Input:
77  77  61  85  54  86
62  77  26  71  17  82
82  95  58  74  55  90
Output: 77

Input: 248  835  841  408  293  561  311
Output: 248

Input:  115   905   682   547  -736
Output: 115

Input: 105  246  200   31  240  149  171
Output: 105

Input:  14    1    6  -49   41   36   31
Output: 14

Input: 8  3  1  7  2  6  5
Output: 8

Input:  63   93  436  844  927
Output: 63
---
array([[ 0.06,  0.05,  0.00,  0.04, -0.06,  0.07],
       [ 0.09,  0.05,  0.09,  0.08, -0.22,  0.13]]) value 0.07, 0.09

array([[ 0.21, -0.09,  0.10,  0.07],
       [-0.15,  0.21,  0.13,  0.09]]) value 0.07, -0.15

array([[ 12.29,  21.94,   2.58,  12.06,  -6.95,   0.80,  -8.24],
       [  5.65, -10.32,   4.33, -19.83, -12.22,  -2.89,  17.43]]) value -8.24, 5.65

array([[ -3.6,  -3.9,  15.1, -14.9, -11.9],
       [ -3.6,  -3.9,  -3.2, -14.9,  -0.4],
       [  9.6,  -3.9,  -2.1, -14.9,  -0.4]]) value -11.9, 9.6

array([ 1.5,  0.9,  0.7, -1.6,  0.6, -0.5]) value -0.5, 1.5

array([[ 151.903,  -12.329,   76.482,  -58.854,   35.090,  -35.434,
        -131.491],
       [ 125.723,  -59.056,   39.108,  -19.421,   20.982,    5.786,
        -109.451],
       [-182.243,   20.311, -115.240,   48.253,  -43.609,   61.746,
         150.220]]) value -131.491, -182.243

array([[-1.1,  1.6, -1.3, -0.2,  1.0, -1.1],
       [-2.0,  1.2, -0.9,  1.2, -0.4, -0.5],
       [-0.2,  0.3, -0.6,  1.0, -1.3,  1.8]]) value -1.1, -0.2

array([-0.343, -0.996,  1.451, -0.628, -0.392, -1.584,  1.226]) value 1.226, -0.343
---
[[ 20 -61 -26 -29  83  -2 -38]
 [ 12 -30 -47   7   4  74 -58]
 [-37 -57 -12  27 -52  63 -51]] | -26

[-34  33 -16  27  40  71 -32] | -16

[[ 80  33  52 -40 -34  38]
 [-44  -4 -97  20  32 -41]] | 52

[-44  14 -10 -18 -75  -6  18] | -10

[[  9 -42  -6  15 -39]
 [ 54  44  85  19  36]] | -6

[[ -9  52  91  43 -22 -49  16]
 [-39 -36  -9  46  39  44  17]
 [-68 -92 -10  21 -20 -16 -44]] | 91

[-63   0   7 -72] | 7
---
[[ 526 -327 -828 -881]
 [-607 -260 -557  -60]
 [-528 -306 -638 -305]] Answer: -260

[[213 188 198  34]
 [217 194 197  33]] Answer: 188

[[ 221  174  220  266]
 [-894  542  288 -145]
 [ 189  198  191  166]] Answer: 542

[[807 394 677 581]
 [ 26 548 157 395]] Answer: 394

[[ 43 759 438 206]
 [419 762 717 582]] Answer: 759

[[4 4 4 1]
 [5 5 4 3]
 [4 5 7 3]] Answer: 5
---
[-74   9  51  -8  63]
-8
[ 25  94 -36   4]
-36
[81 70 43  6  9]
6
[ 33  25  -7  85  34 -66]
34
[ 61  -4  87  -8   4 -22]
4
[ 95  84 -91  46  50 -32 -42]
-32
[49  1  5 28 72]
28
[  0  31 -18 -51 -99]
-51
---
[[-22   7   4  -5  68]
 [ 21 -57 -12 -10   1]
 [-22  14  22 -21 -73]] out -57

[[  2  -1  75   0  -1 -44  -1]
 [ -2   1 -51   0   0  46   1]
 [ -1   1 -65   0   0  36   1]] out 1

[[ 67  20  38  20 -74]
 [-45 -11 -24 -12  51]
 [-52 -84 -72  72 -26]] out -11

[[ 32  20 -35  -8  29  11 -17]
 [-34  55   0 -37  10 -16 -26]
 [ 51 -78 -11 -67 -20  -1 -54]] out 55

[[ 23   3  22 -34 -19]
 [-13 -58  46  42  25]
 [ 30 -24 -86 -56  32]] out -58

[[ 15  25  26  97]
 [-49 -57 -55  41]
 [-45  15 -51  44]] out -57
---
[ 60 -27  27 -46  22 -18  83]
60
[ 88  35 -46 -60]
88
[ 17  52  35 -71 -45  96]
17
[ 77 -32 -55  37 -28]
77
[28 10 -5 87]
28
[-65 -68 -23 -35  -9 -98 -12]
-65
[-82 -16  53  -7]
-82
[ 85  48 -57 -76  46  95]
85
[-26  72 -16 -58   3]
-26
---
[[-43 -31 -37  84  45 -35]
 [-46  21  64 -27  45 -11]
 [ 30  84  65   3  24  51]] out -37

[[-32  38  -7   8  41]
 [-16  26 -39 -52  -8]
 [ -2  18   4 -80   1]] out -7

[[-67 -73  11  38 -55]
 [-14 -65   9  66   3]
 [-11   1  12  20  -3]] out 11

[[ 14  68 -12 -23  71]
 [-48 -46  -3  29  -7]
 [-37 -72   4 -11 -98]] out -12

[[ 34 -81 -37 -31  33 -22 -51]
 [-23  44 -13 -40 -72  93  -1]
 [ 41  -8  21 -23 -78  64  13]] out -37

[[-12 -15   1 -24 -46  33]
 [-46 -36  57   8 -26   4]
 [ 57  16 -57  44  88 -59]] out 1

[[-42  62   0  47 -45  34]
 [-22 -50  72   2 -18  61]
 [ 71  35  23 -47 -16 -19]] out 0

[[-53 -11 -17 -32 -30 -27]
 [ 60  78 -44 -60  55 -86]
 [ 21 -47  38  37  22  58]] out -17
---
[-85  95  21  47 -79  91] => -85

[[ 84  32   3 -20   9]
 [ 34 -72  -4 -74  12]
 [ 64 -12 -21 -56   6]] => 64

[ 48 -73 -80  57 -17] => 48

[ -21    1   52  -31   13 -100   74] => -21

[[  2  -1  -1   2]
 [-45  -4 -73   8]] => -45

[-12  53 -95 -82  40 -77  26] => -12
---
[[-58  26  99 -23 -37 -55]
 [ 72  -5  55  33  -7 -55]
 [ 75  21 -53  -8 -37 -55]] ⇒ -5

[[-10  12  19 -24  44  45 -20]
 [ 33  27  70  -4  51  81 -53]
 [ 10  23  52 -20  60  76 -43]] ⇒ 27

[[ 83  10  30 -18]
 [ 97   8  24 -23]
 [ 92   9  25 -19]] ⇒ 8

[[ -8  13  36  49  -4]
 [ -9  25  72 -11  48]
 [-35   7  74  19  44]] ⇒ 25

[[-24  19  -7 -26  23]
 [-31  33  -6  44 -53]
 [-11  64 -75  70 -39]] ⇒ 33

[[-85 -20 -35   3   6 -47]
 [-24  -6  34 -31  -4 -68]
 [-68  87 -45 -38  81  70]] ⇒ -6

[[10  0  0 34 78  3 72]
 [12 -1  1  0 19 62 52]
 [-1  0 12 71 44  1 10]] ⇒ -1
---
[[-23  22  53  30 -78  21]
 [-65  39  68 -74 -95 -25]
 [ 33  62 -38 -43 -33  -9]] => 62

[[-40 -72  27 -18  -3]
 [ -6  63   5  41 -43]] => -6

[ 95 -66  36  16 -83  65  36] => 36

[-61  29  65 -93  23] => -61

[[-66  11   4  51 -83  13]
 [ 37  -9 -15   0  -5  22]] => -9

[-42  -6  -7 -58  74  25 -11] => -7

[[  9  59  77 -38  -3 -39]
 [ 54 -57  63  63  23 -52]] => -57

[-40  81  -1 -57 -16] => -40
